In the data rows, the value 128 means zero.
Each row below has a hidden score, from 0 to 30, with 15 about the middle. What is it? The score is a weighted sum of the row's numbers plus the product of two more (or one squared), each taken from its middle value.
[ 93 145 111 147 115 134 111 149 103 136  93 132 137 156  99 143  99 141  82 122 138 123 137 189] ~ 22
[154 111 133 195 147 138 154  80 112 136 136  87 155 131  99  88 137 136 126 175 135  44 138 103] ~ 12
[163 137  96 106 114 123 143 127 189 123 130 117 173 123 116 108 143 134 135 125 131  33 144 107] ~ 14
[122 112 110 167 118 158 111 127 130 133 121 126 119 127 155 118 154  99 165  97 119 128 137 171] ~ 15
[179 119 120 132 112 130 101 123 144 116 157 110 155 141 126 130 130 131 133 101 116 139 163 129] ~ 16
[137 155 136 129  98 124 195  99 175 115 135 163 147 138  75 185 137 136 111 144 135 131 129 123] ~ 13
[ 80 130 139 150 184  94 127 191  85 129 147 153 115 152 158 118 110 140  87 131 145 150 122 149] ~ 17
[ 66 109 176 161 125  68 113 148 107 104 149 166 102 110 153 175 124 120  85 160 130 144  60 130] ~ 15
[110 130 130 115 146 115  83 171  75 114 150 130  98 110 170  81 152 136 124 122 152 124 141 142] ~ 19
[127 139 151 118 163 110  81 159  85 115 153 158  80 104 135 126 186 137 111 132 152 131 113 136] ~ 14
[104 164  95 126 114 102 133 163 119 129 133 161 128 111 116 134 123 110 118 150 140 149 134 171] ~ 14
[140 178  73 105  82 134 100 155 134 140 112  59 185 123  80 100 148 144  99 118 111 136 173 125] ~ 13
[169 143 114  47  87 155 110 111 206 103 149  86  98 108 139  85 188 122 201 164  97 168 130  76] ~ 17
[123 157  98 110 175 146  88 166 137 138 135 147 156 141 169  93 122  99 113  95 126 149 142 147] ~ 17
[133 145  90  85 138 136 129 132 159 146 118 127 106 139 156 100 158  68 176 110 121 135 152 241] ~ 15
[147 117 161 102 118 160 126  95 143 120 159 145 111 117 126 124 158 148 148 158 140 110  92 102] ~ 18
[146  99 152 162 168 125  26 145 113 115 115 111 167 137 106 110 107 136  85 136 117 109 144 157] ~ 13
[ 85 144  82 189 112  93  99 201 128 150 119 155 160 125 113 117  56 148  42 164 143 120 152 157] ~ 26
[134 144 225 160 117  86 180  50 128  93 177 151  99  55  98 171 147 137 136 163 162 141  27  28] ~ 13
[148 174  88  80  87 149 137 151 130 142  97  94 141 116 135 104 147 140 164 105 123 103 187 144] ~ 14
[ 95 120 194 151 170  84 118 133 114 101 152 140 130 149 114 154  99 143 109 116 121 160 100  94] ~ 14
[113 102 160 190 157 105 140 136 119 131  99 144 152 137  88 177  53 142  84 111  98 171 151  91] ~ 11
[122 119 134 122 123 125 154 123 126 142 111  97 115 105 122 150 107 136 132 128 124 147 129 141] ~ 11
[172 152  91  84  96 168  98 109 162 139 119 100 141 133 141 115 144 123 143  93 124  77 173 123] ~ 15
[177 156  59  73 154 186 154 102 152 143 124 110 133 121 126  55 165  90 201 143 146 110 184 146] ~ 19
[186 162 109  82  94 148  97  96 173 105 112  89 100 130 139 123 165 120 185 120 130 148 141 115] ~ 16
[105 113 181 165 109 124 172 112  94 138 123 143 156 105  98 152  92 153 106 149 145 145 138  74] ~ 12
[127 131 144  72 122 115 124 132 104 108 121 105 132 115 128 124 133 138 131 119 125 152 106 129] ~ 12
[ 79 159  87 213 127 100 135 177 102 149 128 135 175 143  96 147  77 130  76 152 124 137 114 154] ~ 14
[123 125 203 142  84 104 173 139 148 107 138 146 108 107  71 173 144 145 119 145 132 212  46  70] ~ 8
[ 80 160  82 179 111 110  73 180  67 134 116 121 149 120  99 122 114 142  87 179 147 144 158 187] ~ 23
[113 148 124 134 170 102 116 158  94 106 152 153 127 134 145  82 143 123 104 170 135 135 103 169] ~ 16
[165  86 147  75 157 143  55 100 160 108 154 126  60  51 176 114 210 137 177 106 110 160 114  65] ~ 19
[148 105 142  94  96 117 120  87 150 136 127 162 110 129 145 152 130 132 151 126 144 160  95 175] ~ 15
[100  91 144 143  73 124 137  90 103 130 123 113 154 110  90 140 147 131 138 141 149 127 118  92] ~ 11
[ 95 102  95 135 110 195 119 153 146 145 111 164 130 135 116 124 118 132 121 111 125 102  98 138] ~ 16
[107 157  43 122 117 138 110 153 139 133 111 120 132 183 150 134 108 124 140 160 133 149 130 203] ~ 18
[ 98  46 145 122 120 135 118 132 119 127 154 177  87 104 133 103 176  98 163 120 144 109 104 149] ~ 16
[131 111 134 148 144 115 143 110  99 142 174 114 149 118 104 114 100 119 119 134 121 101 150 116] ~ 13
[ 56 135 170 118 207 125  96 233  40 144 154 141 119 140 131 106 129 131 106 152 146 106 110 139] ~ 15
[150 128 100  86 135 150  36 145  88 138 145 130 133 154 149  84 151 122 153 104 131 130 147 159] ~ 21
[144 113 149 117 128 146  93 111 179 116 153 117 149 101 103 112 132 126 123 151 156  59 131  92] ~ 11
[169 118 141  89 147 130  95 114 129 126 141 120 121  91 157  93 160 142 137 139 150 117 111 129] ~ 16
[118 120 131 117 147 108 120 173  80 140 101 130  93 130 167 112 141 116  89 179 133 135 123 129] ~ 16
[108 125 127 151 132 117 105 181 119 150 118 139 132 134 136 120 122 132  79 164 133 105 130 158] ~ 13
[137 148  94 104 107 158 118 153 121 142 100 123 106 137 169 104 142 126 131 114 123 157 163 160] ~ 17
[114 111 142 149 105 122 134 129 127 141  94 119 140 138 131 171  79 133 124  66 108 158 145 121] ~ 12
[142 138 130  90 157 134 137 124 150 114 151 110 138 101  94 104 173 148 140 131 133 135 113 131] ~ 12
[138 112 160 139 149 131 133 113 111 105 129 124 152 125 150 120 125 138 129  99 117  87 113 118] ~ 16
[155 104 146 104 152 114 119 106 102 116 133 146  94 120 165 139 102 137 146  96  82 127 101 105] ~ 23
[111 102 176 157  26  88 186  69 111 110 122 154 143 122  94 178 130 112  95  98 135 126 119 119] ~ 9
[119 125 139 146 171 100 129 130 109 106 150 150 120 128 178 120 126 137 112 120 128 120 131 139] ~ 20
[113 114 151 165  79 115 139  90 139 133 127 115 144 112  97 133 118 137 141 118 117 131 131  93] ~ 16
[129 112 149 173 111 117 147 113 110 126 168 122 146 150 100 122  71 122  91 131 113 107 115 146] ~ 15
[100 127 103 126 127 136 137 127 120 110 116 124 122 119 111 149 114 134 124 106 109 191 157 140] ~ 17
[157 132 117 153 156 143 147 145 106 131 158 140 152 138 100 106 118 125 137 174 165  66 123 118] ~ 13
[157  97 137 137 135 145 129 122 127 127 144 136 103 112 120 130 127 111 149 120 112 118 124 103] ~ 11
[130 109 179 142  77 124 114  75 160 109 110 118 107 129 128 165 124 144 121  96 105 161 109 106] ~ 14
[121 107 130 136 122 130 164 118 154 194 124 136 121 147  99 124 122 115 171  96 111  85 129 103] ~ 13
[146 142  90 144  87 143 114 126  95 180  95 111 161 127 121 149 126 157 101 122 122 125 155 111] ~ 16
[136 101 124 144 148 144 121 122 170 125 137  98 148 152 112 100 102 146 140 108 116  89 135  84] ~ 17
[100 146 195 157 113  94 165 112  95 113 168 138 101 109  96 131 118 144 116 167 144 149  87  79] ~ 15
[162 152  69  65 106 155  86 121 152 133 103 102 110 133 165 123 145  92 163  88 112 177 136 143] ~ 15
[136 111 135 152 108 116 167  82 167 121 131 156 117 136 112 149  93 110 143 120 149 145  43 113] ~ 21
[182 166  64  80 144 154 132 141 114 111 136 157 157 158 127  95 172 128 136 146 166 130 151 150] ~ 17
[168 145 140 112 112 135  98 106 163 110 147 100 123 118  85 133 170 137 132  99 104 111 108 114] ~ 11
[140 114 157 126 203 113 154  93 129 103 131 139 117 105 144 124 104 134 153  92 123 124 122 125] ~ 14
[180 142 107  93 103 174 104  85 159 128 117  73 136  91 137  64 177 107 166 131 129 108 181 103] ~ 15
[ 92 148 109 134  80 153 165 118 166 130 104 172 148 134  77 214 104 127 145 129  98 142  98 100] ~ 11
[103 138 124 146 194  88 111 209  74 137 142 141 120 144 153  31 140 132  70 180 160 101 203 164] ~ 24
[ 75  90 182 171 105  96 107  85 145 129  82 127 109 112 114 226  62 125 106 112 111 231  78 117] ~ 13
[127 136 109 132 124 128 112 131 106 119 129 169 102 130 156 112 133 107 134 174 127 114 153 166] ~ 16
[152 145 117 112 116 137 117 109 144 144 108 123 139 145 131 110 149 130 170 116 125 139 139 168] ~ 17
[160 142 113 120  97 152 134 129 153 122 115 120 137 133  96 140 136 124 147  91 100 155 122 146] ~ 11
[107 103 142 147 133 127 111 144 137 140 123 142  99 118 133 140 151 141 115 147 137 139 127  65] ~ 14
[101 105 146 157 147 145 145 128 131 100 147 125 147 157 112 119 134 124 163 157 136  77 149  56] ~ 13
[171 133 101  67 102 169 118 111 156 141 122  98 128 144 141  75 165  85 173 127 123 101 161 115] ~ 13
[168 126 119 110  99 162 165  88 127 136 130 119 127 143 121 123 133 134 144 118 111 120 139  98] ~ 15
[109 171 117 126 178 152 160 116 112 146 142 154 140 147 147 108 114 117 133 137 145  87 144 158] ~ 18
[132 125 133 156 135 179 200 114 151 129 107 150 125  92 110 128 139 121 170 141 163 119 116 110] ~ 11
[170 109 148 109  77 155 138 100 167 119 125  65 132 110 126 121 158 152 152  97 114 156 104  67] ~ 12
[106 149 147 116 158 101 160 112  87 123 129 141 128 146 117 144  71 149  87 128 139 115 116 118] ~ 15
[ 98 144 116 187 164  83 128 207  88 147 139 140 138 148 166 116 118 146  68 202 157 108  69 162] ~ 23
[146 124 150 104 161 122 115  96 112 101 149 125  98 109 144 152 146 122 156 118 136 106 118 125] ~ 18
[138 137  94 111 101 127 100 173 148  81 131 121 111 113 149 125 150 134 134 140 140 107 127 116] ~ 14
[126 106 122 138 146 132 121 137 144 126 129 136 132 155 122 136 107 133 131  89  99 118 143 131] ~ 14
[147 111 183 126 165 114 140 113 124 108 150 156 112  85 116 125 138 167 144 136 144  81  80  71] ~ 15
[128 114 145 104  88 140 159  87 136 132 121 134 145 134  61 155 115 118 130 111 106  99 124 107] ~ 8
[178 157  95  80 101 189 179  87 183 132 140 115 113  98 179  73 166 118 187 154 143 100 131 123] ~ 20
[111 125 142 149 120 110 205 150 104 123 119 153 114 135 129 135 103 120 116 139 139 139 136 157] ~ 12
[ 97 133  91 147 108 141 154 195 105 149 110 152  91 145 110 180  82 114 118 131 122 154 142 180] ~ 11
[162 128 126 144 181 148  72  99 128 118 138  88 131 111 150 112 172 104 152 110 147  61 112 120] ~ 12
[106 164  87 156 120 132 162 147 126  91 112 132 136 134  76 163  91 115 136 139 120 159  35 168] ~ 12
[ 98 128 128 165 148 108  91 203  99 120 137 146 108 125 129 125 128 135  80 202 139 121 116 133] ~ 13
[ 99 126 138 144  97 104 106 177 116 126 152 129  97 119 109 133 131 136  94 146 138 197 109 118] ~ 19
[ 89 122 107 138  92 151 163 130 140 152 109 139 143 149 111 138 110 112 137 156 139  98 135 202] ~ 12
[ 91 125 177 170 181  91 172 113 130 116 150 117 102 127 103 150 120 120 124 168 126 156  79 107] ~ 11
[121 119  93 123  95 134 139 128 138 134 124 134 150 133 127 104 141  97 147 156 136 107 149 149] ~ 12
[114 128 141 163 123  74  97 130 116 111 132 135 133 132 101 158 124 147  94 155 141 171 116 128] ~ 15
[134 131 131 111 112 135 125  97 154  92 130 150 114 135 129 117 139  94 160  83  99 129 129 112] ~ 18
[ 89 140 139 154 133 141 127 112 106 127 123 127 130 111 104 132 136 118 133 130 140  90 125 113] ~ 12
[118 128  99 141 114 139 175 122 120 138 121 118 178 145  93 118  98 180 121 120 127 115 198 147] ~ 18
[173 150 119 116  93 157 161  94 177 139 146  93 152 111 114 129 131 132 181  93 123  83 105  70] ~ 15
[106  97 130 173  59 102 103 145 116 147 107 134 118 132 170 127 112 137 157 132 112 157 125 133] ~ 17
[171 114  38 103 124 163 147 158 124 116 116 106 159 108  96  84 141  95 143 135 156  74 225 147] ~ 13
[167  98 136  83 155 150  74 114 163 137 146 114 102 105 217  85 168 100 161  54  83 125 134 121] ~ 21
[120 102 148 123 179 123  88 181  92 130 144 136  95 133 142 112 134 118  66 121 140 145 126 101] ~ 13
[176 150 103  68  66 161 138 104 184 157 113 100 155 130 117 133 150 129 139 157 129 140 154 110] ~ 18
[144 117 136  93 112 136 140  80 121 141 119 106 115 150 122 118 141 102 161 110  96 148  86 105] ~ 11
[133 108 115 117  96 121  97 126 133 106 114 116 128 132 113 182 100 155 119 120 111 164 150 116] ~ 13
[ 95 130  93 144 125 114 108 160 121 154 101 116 130 148 132 165  99 136 128 118 102 165 151 157] ~ 14
[ 84 113 139 170 131 122 134 149 133 123 129 146 102 122 136 131 113 127 100 124 137 164 104 183] ~ 23
[ 98 139 132 171  60 116 122 123 125 122 123 133 139 102  74 153 120 148 103 168 160 158 109 118] ~ 23
[ 73 124  82 178 143  96 108 185 126 131 117 158 127 134 115 139  79 122  31 167 131 127 138 211] ~ 19
[117 122  65  90 141 132 132 129 185 132  82 108 131 123 157 101 146 112 149 120 130 145 141 126] ~ 15
[ 61 107 140 172  93  87 121 140  99 157 106 155 124 138 139 156  72 124 100 148 111 173 100 144] ~ 15
[180  73 127  83 100 135  68 116 154  92 117  82  81  94 176 109 168 156 187  69 121 105 120 109] ~ 14
[140 125 180 114  70 137 118  82 124 107 144  93  91  88 133 177 171 169 147  71 123 148  94  77] ~ 16
[127 134 136 111 113 149 132 119 127 151  89 100 140 132 140 119 139 115 136 107 107 122 170 189] ~ 11
[ 72 116 138 144 104 126 114 163 123 106 106 121 127 123 162 138 111 132  85 115 117 170 129 157] ~ 13
[150 105  96 150 154 126 146 164  61 170 121 154 124 140 129 107 120 117 143 144 142 102 165 153] ~ 13
[120 143  77 108 116 140 109 170 107 129 116 151 130 148 141 129 126 109  92 161 165 143 158 212] ~ 15
[141 114 138 121 125 132 101  95 174 126  96 125 128 116 166 112 128 176 114  86  97 128 130 120] ~ 17
[113 115 164 128 140 118 145 108 124 102 128 162 115 135 109 155  95 128 143 118 115 149 109  95] ~ 13
[103 159 100 147 119 131 148 163  85 137 128 132 165 149  94 141 113 141  88 167 148  54 161 185] ~ 13
[142 126 173 116 167 117 141 101 116 120 149 139  72 118 170 119 150 112 136 158 135 107 122 122] ~ 21
[ 87 112 133 167 129  92 116 169 112 146  91 143 140 138 136 175  49 153 115 134  83 178 121 155] ~ 15
[148 129 135 153 133 106 116 119 119 142 124 137 129 159 102 130  95 139 121 103 100 132 121 145] ~ 18
[141 114 176 111  43 147  74  99 154 135 124 115 107  98 164 141 163 144 146 135  91 177 112  90] ~ 21
[163 127 128 128 111 155 132  95 147 122  95 120 115 106 110 150 125 100 145  96 101 158 133 129] ~ 10
[122 116 162 152 139 100 175 105 136 102 143 127 145 129  93 152  82 158  83 103 124 108 118  78] ~ 12
[119  98 141 142 175 105  76 138  92 125 135 148 127 141 147 132 116 134 100 136 124 115 129 126] ~ 16
[150 157  93 115 101 160 137  86 168 120 112  92 153 126 121 138 114 124 124 105 131 118 173 155] ~ 15
[165 105 152 164 107 168 129  89 157 124 119 134 143 156  60 146  94 157 118 136 135 127 121  73] ~ 21
[142 114 178 113 108 134  97  78 190 108 137 118 123  95 107 105 158 128 140 115 127 120 109  78] ~ 17
[126 130 156 151 130 124 120 135  82 113 116 142 126 128 128 138 122 146 120 143 138 163 124 152] ~ 14
[114  97 195 195 176  86 236 108  86 121 161 157 174 106  79 159  97 152  93 161 154 102 104  93] ~ 16
[136 102 145 129  50 158  81 108 153 143 116  89  91 105 187 130 161 165 135 111 117 168 102 105] ~ 17
[171 115 143  90  98 154  98  94 136 135 141  99 134 134 152  94 140 111 195  66  72 136 141 103] ~ 16
[ 96 102 199 174 121 106 143 121  99 123 140 141 144 131  88 159 106 143  96 157 146 133 130 131] ~ 11
[ 71  99 161 121 145 113  86 147 122 133 131 187  83 116 179 144 135 139  96 158 143 141  37 115] ~ 16
[ 87 141  97 185 130 118 114 193 101 137 107 114 165 136 133 131  70 122 101 156 132 142 168 141] ~ 14
[169 128 101  92 100 155 146 104 164 133 124 129  68 130 136 136 140 127 167 118 109 122 159 123] ~ 15
[179 152  95  70  93 165  56 116 145  99 129  81  99 129 199  79 180  86 186 134 131 132 160 101] ~ 18
[189 147 120 104 142 159 127 102 173 127 135 106 118 118 126  97 157 113 139  51 119  96 158 125] ~ 16
[123 170 108 141  95 128 153 147  86 115 123 132 150 141  68 168 122 120 102 152 155 108 167 166] ~ 10
[ 91 123 160 156 156  74 106 144  67 128 142 141 133 100 111 136 101 136  89 142 133 155  92 114] ~ 12
[ 77  74 124 130 155 134 136 187  85 137 127 128 106 132 160  97 140 115 126 159 146 127 137 159] ~ 12
[147 148 113 140 104 129 130 138 181 139  97 116 126 145  63 165  97 130 137 122 114 147 133 161] ~ 17
[ 72  99 127 141 124 129 127 145 139 113 111 165  93 124 133 139 105 121 143 144 114 201  95 115] ~ 21
[ 79 129 119 145 183 106 110 222  78 158 118 139 147 147 153  62  97 138  99 149 154 118 178 167] ~ 22
[157 164 107  96 125 154 110 122 103 130 134 118 148 115 130 101 179 140 152 133 148 117 153 127] ~ 17
[142 118 157  91 208  96  51 154  50 117 160 150  85 122 187 101 209 139  96 120 142 109 129 149] ~ 28
[112 116  90 124  88 139 113  77 155 145  92 118 158 143 111 143  87 144 102 111 117 167 175 115] ~ 26
[143 150  75  86 136 154 158 171 152 149 117 127 154 154 150  72 140 104 158 154  90 115 180 149] ~ 20
[124 134 150 146 122 114 154  97 132 169 124 142 117 155 106 138  63 109 152 117  97 183 128 117] ~ 22
[125 132 140 166  74 107 136 126 135 113 114 122 143  92  96 171  72 164  92 127 125 164  99 110] ~ 12
[ 94 128 108 115 106 141 149 154 136 155 127 116 158 124 126 137 120 140 142 122 124 150 160 149] ~ 14
[123 146 134 131 153 107 134 119  89 106 147 131 149 136 124 151 110 128 105 146 128 132 135 110] ~ 19
[144 113 126 130 112 127 134 139  98 110 123 100 119  98 147 106 141 155 113 116 130 134 125 127] ~ 13
[156 157 107  76 111 145  97  82 175  93 157  77 135 113 113 128 156 137 165 109 114 101 135 125] ~ 15
[ 71 121  68 127  80 128 112 156 134 137  85 133 145 146 102 149  69 126 160 178 121 176 147 183] ~ 22
[158 108 126  94 142 137  89 125 149 127 126  92 143 133 123  98 176 135 113  92 127 101 121 153] ~ 11
[149 164  68  89 122 154 165 126 129 120 117 104 155 178  87 138 127 103 131 115 125 117 137 176] ~ 10
[195 143 111  69 126 170 198 106 180 126 136  86 146 117 136 114 167 125 164 104 140  86 157  91] ~ 24
[ 87 130  91 118 166 131 108 128 130 134 113 122 100 141 144 116 141 121 158 120 126 200 162 175] ~ 28
[143 112 125 118 141 148 104 150 112 129 137 132 106 117 183 109 146 127 153 123 129 119 128 115] ~ 20
[ 86 152 158 172 126 109 149 105 100 111 143 154 139 159  98 173  85 120 154 168 122 103  94 146] ~ 14
[157 116 123 104 116 113 104 147 147 110 137 146 100 136 167 111 158 129 133  94 144 131 122 129] ~ 17
[144 149  94 114 136 133 121 172  95 122 137 122 142 130 126  52 126 129  77 184 162 136 159 160] ~ 22
[ 87 170 149 116 147 108 114 135  96 119 129 145  94 132 121 184 118 126 104 132 160 194  81 137] ~ 15
[ 96 155 173 138 161  78 126 149 108 134 137 159 112 152 138 128 129 134 105 135 135 135  79  97] ~ 16
